Some points:
[-11   8 -75   9  20   9 -64   8  44 -83  -8  52  18   9 -42  21  16 -27  11  23   7 -19  44 -16  33   6 -18 -22  43   2 -83  78 -39 -12 -95 -56 -16 -50  33 -46  50 -20 -21  36  28  16  31 109]
[ -78   31  -22    6   21 -101  -55    2  -41    2   15  -56  -18   -7  -28    4  -47  -71   -6  -24   -8   80   -3    4   63  -38   31  -28   -3   10   17   -2   -5  -35  -32   60   16   12    8   44  -21   11   46  -20   22   26   76   31]
[-42  26  11   0 -60  -3   9 -44  71 -29 -14   0 -41  79 -55   6  -6  -9  34  26 -15 -19  43  32  72 -53  11 -43  75  70  43 -20   8 -35  48  -1  77   2 -39  37  18  12   8 -35 -38  14   9  -1]
[ -16  -23   88   14  -18   14  -25   -4   38    6   19   70    4  -53   89   -1   96    8  -10    7  -42  -61  101  -26 -109  -25  -11  -21   10   10   13   46   10   37  -24  -25   -9  -75   26  -26   28    3   42  -26   30   47   59  -47]
[  9  35 -59  22  -5   7  10   9  20  -8 -73  50  36 -26  -5  -3   5 -33   5 -34 -49 -80  31  37   6  20  15  -8  42 -12 -36  15 -39 -22   6  49  10 -26  43  46  33 -24 -42   3 127  -5  -2  -8]
[ 47 -45 -19  12 -26  35  -2  17 -29 -15 -40  96  10   0   4 -40 -81  22 -11  26 -20 -17   2 -13 -26  23  72  -3 -14 -56 -12  23  -7 -81  25  64 -22  74 -46  -5  27  22 -18  43 -31  41 -41   7]
[ 13 -52  16  12 -22  22 -16  34 -12 -48 -15 -47   0 -57  89  -5  51  12 -20 -20 -92 -18 -42  11 -16 -27 -27  -7   5 -55 -20 -24 -48  33  65  -2 -35 -16  16 -71 -59  50   8 -51 -38  31  21 -23]
[ 12 -26  57  34 -10 -30  36  19 -91 -29  31  26 -19  25  63  13  29  65  -7  22  47 108 -32 -95 -89 -37 -41  12  37 -25   6 -57   6  29 113  38  12 -48   4 -44 -43  -8  50 106   7  -2 -66 -44]
[-14 -12  24   9 -12  48 -21 -46  24  18 -56 -19  35 -36  29 -67  61 -39  11 -49 -56  -4 -26 -14   1  33  27  53  19  40 -64  35 -44  17  -3   2 -34 -46  33 -20  47 -28 -36 -32 -73  33 -29 -45]
[ -7   7 -26 -45 -44  -8   8 -53  -5  18  -6   7 102 -83  22 -15  29 -21  49  22 -31 -48  15  64 -58 -88 -23  60  15  21 -22 -19  72  13  -2 -58 -36  11 -17 -30 -54 -31  69 -23  20  36   9  13]
[-30  34  21  15 -44 -68  28 -15 -21 -18 -20  64 -26 -10  39  25   5   2  26  24  -3  10 -68   1   2  -4 -20 -20  15  40 -56 -62   5 -35 -80 -75  73 -19 -68  82 -38  16  71 126  22 -29  91   1]
[-56  42 -43  56 -56 -25  39  18  30  36  -8  38  18 -19 -67  30  -5  -5  28 -10 -59 -35  60  -8  -9 101 -17 -29 -35  25   3 -38  -4   7   0 -13  -1  31  75 -10 -15  39  19  31 -17   1  -3 -19]
[ 51 -98  35 -20  64  -4  16 -22   2 121 -41   5  -2  31  40 -50  31  -8  58  -2 -24  15 -22  -4 -37   3   8 -26 -19 -20  -6  74 -53   5  37  37 -16  11  -7   4  23 -37 -17 -16 -26 -77  -8 -23]
[  26  -11   59   11 -120    8   20   17   -6  -18    1  -17  100   20   12   30  -20  -26   61   39   12  -68   10  -62  -12  -31    1   39  -25  -77   41   17   11  -10  -22   16  -10   25  -30  -38  -33  -18  -59   28   44  -20  -50   48]
[ -21   44  -42   16   -1   29  -48   -3   -3  -42  -21   27   23   21 -114  -23   59 -100  -20   30  -20  -54   23  127   24   -3   -8  -96   21   43   44   34    5   30  -83  -29   -5  -15   75    0   37  -18   -8  -10  -37   26   -7   -7]
[ -11   39    7   90 -107  -30  -77  -41   48   60   37  -44   22  -90   57  -29    6    1   35   12  -64  -35  -62  -26  -40  -57   30   -6  -13    0   12  -59  -20  -18   49  -40  -22    6  -36 -115  -14    7   27    1   -4   34   15   -2]
[  12   -5    6 -121  109   30   14    9   23    3   32   26  -38   19   12  -54  -32   15  -11   84   15   33  -10   59   13   65   26   14   -5   -1  -36   48  -35   42    4   96    7   42   -1    6   10   37  -56  -10  -29  -80   15  -15]
[ -17  -92   41 -101   24  -47   13   48   36  -30   17   11  -10   16   58   -6   16   49  -39   -2   38   52  -79  -19  -41   -5   -3   36   12    8   17    4   16   32  -85  -49    7  -16   49   66   14   -5   27  -71   17  -30  -53  -10]
[-16 -25  47  26  19  10 -43  47   6  39  18   1  -8 -17 -59   6  29  57 -53 -18  22 -74 -52  -8   1 -44 -23  16  37  -4  19 -72  47  48  29  28  60 -27 -25  39 -24  -8  39  59 -34  32  19  70]
[ 30 -54 -42   0  70  38  31 -15  36 -15 -24 -14 -44  -8  59 -22  15 -39  -1 -21  16   0 -15  27   4  29  44  51 -37  30  -7  70 -53  58 -86   2 -10  37 -67   8 -34  40  51  -8   7 -30 -28   4]
[ -1   6  24 -59  64  29  50  61   3  34 -24 -18  45  12  -4   9 -34  50  48   7  98  29 -71 -16   2  58  -3 -35  -1  35  25  56   8   3 -25 -15  23  18 -20 -58 -56 -51 -15 -91  -5  39  -6   9]
[ 57  48 -15 -24  66  19  39  17 -31 -51  31 -80  -9  55 -46 -12   2  67   4 -13  62   6  16 -73 -27   9  54 -17 -56  13 -44 -15   6 -21 -44  59  29  46 -14  18 -82   4 -53   7  -7  -9 -15   5]
[  39   14    2  -84   29   25   27   -1   -1  -43   10  -81  -41   -4  -49  112  -30 -101  -52    3   51   83   52   17   47   77   43  -31  -17  -38 -107  -15  -37   67  -21   66   11   66   16   84   75  -32   25    1  -31   -3   18  -11]
[ 12 -19 -38  30 -62 -23   2 -23   3  -4 -81  56 -58 -11   8 -86 -49 -40   6 -38  35 -96  35  30  24  -6  33  44 -46  15  16 -33 -89 -17  26  32 -16 -15  32  -4  16   5 -21 -10  -5 -36  52  18]
[-26  53 -18  11  41 -28  16  60 -63  21  -1 -22  36  13  16 -20  14  11  31  -2  63  41 105 -88  15 -34 -33   8  25 -44  68 -45  65  12  96 -66  38   8  31 -15   0  -1 -35  39 -55  76 -16  34]
[ -8  18 -24  18   5   6  72  41  10  11  28 -23   6   0  -2  22  23 -28 -24  59  18  48 -52  -8   3 -29   7   2 -14  33  22  74  21 -14 -25  43 -60   4 -26 107  16   0 -37 -36 -21 -18   5  74]
[   3  -51    5  -44  -18   -9    9  -19  -57   33   75  -31   10   15   42   -8   29   83  -18    2  -11  -18  -96  -18   55   35    1   33   -9  -10   15  -33  -25  -43    1   23  -65  106   13  -75   34  -14    4   21   -8 -108   20  -14]
[-53  10  61  36  20 -27 -10 -34  14  56  42  15  -2  85 -15 -19   1   1 -23  29   2 127 -16  35 -12   0   7  40  28 -35  61  -7 -15  48  -9 -89 -13 -19 -42  52 -55  52  31 -26  11  39  58   3]
[  -5   57  -14   28   22  -33  -31  -59    2  -11   23   28   15   71  -60   41    6    1    3   33  -36  -30   27   46   57  -73  -40  -26 -104  -11   -5  -43  -48    8   52  -44   12  -45   30   -2   41   -2  -30   50  -39   76   -8  -41]
[-10  43 -84  44   8 -16 -39 -29  27 -62   1  75  25  13  11   1  27  23 -22 -72  11  16  32 -26  25  32 -44 -21  62 -46  22 -22  15 -19  -1  67  39 -57  -6  48  58 -31 -45  83 -24   7   0 -29]
[ 79 -24 -24  43 -93 -80  40  15 -12  43  -5 -41   0 -41   0  38 -64  -1  56 -28 -16 -24 -32 -38   2 -51 -11  65   4 113  38 -36  77  46  14 -32 -31  -3 -41 -58  22  87  -8  49  47  64  17 -70]
[ 41  -5 -60  14 -58 -16   5  37  15  44 -12  -9  24 -24   4   7 -15 -40 -33 -62 -30 -67  46 -20 -68  27  32  40  32 -91 -53  89  -1 -69  25  10  16  29 -67 -50  14  -7 -51 -27  11 -28 -27  16]
[  40   58  -28  -41    5  -54  -34   68   35  -72  -31   38  -34   53   62   27   36  115  -26  -16   15   57  -32   50  -35   47  -10    4    2  -33  -98   77   -9   -5  -52   13   -4  -47  -64  113   62   28   32  -21   17 -114  -46   21]
[ -6 -25 -29 -43  17  19 -79  21 -48 -15  -3  -2 -91 -12 -16  96 -39 -22  13  46  61   5 -42   2 -42  30 -28  54  10  34  23 -17 -16 -85 -53   6  -7  54 -74  87 -33  22 -11 -44   4 -22 -55  -9]
[  -8  -32   13   11   34   65   18  -21    6   16   -4  -40   20   57   43  -40  -43  -47  -35  -95   48  -51   56   19   34   74    8   -6  -14   27  -53   78   60   42   39   16   18  126   40  -36    1  -47  -29 -127  -18   28  -59   36]
[  29   11   -7  106   17   -5    5  -10    2   12  -18  -42   38  -28  -79   -4  -70  -20   14   37  -59 -122   12    7   27  -15   -6  -21   97  -19   -9  -24  -25  -47   -8  -63  -34   22   36   -5   57   19    7   12  -21  -43   55  -17]
[ 15  13 -39  64 -40  30 -39 -25  -1  28  -4  23  61 -23  32  48  -1  34  -5 -37 -45   3  62  40  32 -46 -21 -24 -23  26  72 -45 -36  14 -81 -15  11 -73  46 -21  25  -4 -27  40 -19 -47  18 -32]
[-13  38  21 -29  28  72  23 -37  17 -10 -21 -58 -46  24   8 -29  16   7 -66  56 -47  57   2  17   0  64 -96 -28 -60  28  -1 -36 -10 -77 -19  20  10 -37  42 -19  53  -8   6  97 -10 -33   9   4]
[ -27  -14    2    7    5   12   28   20  -20   33  112    3  -73  -43  -32  -30   -1    2   52   45   44   19  -15   27   20  -18  -27   -7  -13  -49   24  -12   57   53  -16  -35   71 -127    9    8    1  -53   36  -56  -58   31  -37   11]
[ 25  54  49 -45  85   5   6 -13 -24 -25  24  60 -70  -8  24  51  12  37   4 -85   3  86 -64 -15  25 -56 -25  -5  30 -43  43 -74  34 -16   4  12 -11  -3  18  12 -86   1  45  26 -18  13 -38  10]
[ -54  -73   64  -10  -18   16   36   -7  -44   36  -15  -67  -15   -8  -26  -20  -29   46  -17   -4   10    2   26  -57  -30   17   39   -7  -24   14   -3  -50  103   12   91    9  -78   -8  -34 -102  -80  -23  -21  -64  -44   18  -21  -20]
[ -14   -5   55  -81   39   57  -16  -46   -6  -43   30  -59   -1  -11 -125   -8  -50  -32  -49    0   49   31   29  -28   62   -7   46  -31  -88   34   74   40   32    5  127  -61   -3   69   45  -10  -36   15   -4  -52  -55    5   22  -39]
These points spread out most along one direction. Take the direction at right angles to it along which they spread out most. Go by this last direction. How many in every 100 of the points above lie lower along it than each point below? Round to a whole number. More than half of the points above lie lower than the first one.
[-14 -12  24   9 -12  48 -21 -46  24  18 -56 -19  35 -36  29 -67  61 -39  11 -49 -56  -4 -26 -14   1  33  27  53  19  40 -64  35 -44  17  -3   2 -34 -46  33 -20  47 -28 -36 -32 -73  33 -29 -45] 67
[-13  38  21 -29  28  72  23 -37  17 -10 -21 -58 -46  24   8 -29  16   7 -66  56 -47  57   2  17   0  64 -96 -28 -60  28  -1 -36 -10 -77 -19  20  10 -37  42 -19  53  -8   6  97 -10 -33   9   4] 64
[ 12 -26  57  34 -10 -30  36  19 -91 -29  31  26 -19  25  63  13  29  65  -7  22  47 108 -32 -95 -89 -37 -41  12  37 -25   6 -57   6  29 113  38  12 -48   4 -44 -43  -8  50 106   7  -2 -66 -44] 0
[  26  -11   59   11 -120    8   20   17   -6  -18    1  -17  100   20   12   30  -20  -26   61   39   12  -68   10  -62  -12  -31    1   39  -25  -77   41   17   11  -10  -22   16  -10   25  -30  -38  -33  -18  -59   28   44  -20  -50   48] 36
[ -1   6  24 -59  64  29  50  61   3  34 -24 -18  45  12  -4   9 -34  50  48   7  98  29 -71 -16   2  58  -3 -35  -1  35  25  56   8   3 -25 -15  23  18 -20 -58 -56 -51 -15 -91  -5  39  -6   9] 12
[-53  10  61  36  20 -27 -10 -34  14  56  42  15  -2  85 -15 -19   1   1 -23  29   2 127 -16  35 -12   0   7  40  28 -35  61  -7 -15  48  -9 -89 -13 -19 -42  52 -55  52  31 -26  11  39  58   3] 21
[  -5   57  -14   28   22  -33  -31  -59    2  -11   23   28   15   71  -60   41    6    1    3   33  -36  -30   27   46   57  -73  -40  -26 -104  -11   -5  -43  -48    8   52  -44   12  -45   30   -2   41   -2  -30   50  -39   76   -8  -41] 74
[  -8  -32   13   11   34   65   18  -21    6   16   -4  -40   20   57   43  -40  -43  -47  -35  -95   48  -51   56   19   34   74    8   -6  -14   27  -53   78   60   42   39   16   18  126   40  -36    1  -47  -29 -127  -18   28  -59   36] 45
[   3  -51    5  -44  -18   -9    9  -19  -57   33   75  -31   10   15   42   -8   29   83  -18    2  -11  -18  -96  -18   55   35    1   33   -9  -10   15  -33  -25  -43    1   23  -65  106   13  -75   34  -14    4   21   -8 -108   20  -14] 17
[ -6 -25 -29 -43  17  19 -79  21 -48 -15  -3  -2 -91 -12 -16  96 -39 -22  13  46  61   5 -42   2 -42  30 -28  54  10  34  23 -17 -16 -85 -53   6  -7  54 -74  87 -33  22 -11 -44   4 -22 -55  -9] 43
[ -14   -5   55  -81   39   57  -16  -46   -6  -43   30  -59   -1  -11 -125   -8  -50  -32  -49    0   49   31   29  -28   62   -7   46  -31  -88   34   74   40   32    5  127  -61   -3   69   45  -10  -36   15   -4  -52  -55    5   22  -39] 10
[ 41  -5 -60  14 -58 -16   5  37  15  44 -12  -9  24 -24   4   7 -15 -40 -33 -62 -30 -67  46 -20 -68  27  32  40  32 -91 -53  89  -1 -69  25  10  16  29 -67 -50  14  -7 -51 -27  11 -28 -27  16] 69
[  39   14    2  -84   29   25   27   -1   -1  -43   10  -81  -41   -4  -49  112  -30 -101  -52    3   51   83   52   17   47   77   43  -31  -17  -38 -107  -15  -37   67  -21   66   11   66   16   84   75  -32   25    1  -31   -3   18  -11] 79
[ -16  -23   88   14  -18   14  -25   -4   38    6   19   70    4  -53   89   -1   96    8  -10    7  -42  -61  101  -26 -109  -25  -11  -21   10   10   13   46   10   37  -24  -25   -9  -75   26  -26   28    3   42  -26   30   47   59  -47] 50
[ 57  48 -15 -24  66  19  39  17 -31 -51  31 -80  -9  55 -46 -12   2  67   4 -13  62   6  16 -73 -27   9  54 -17 -56  13 -44 -15   6 -21 -44  59  29  46 -14  18 -82   4 -53   7  -7  -9 -15   5] 33
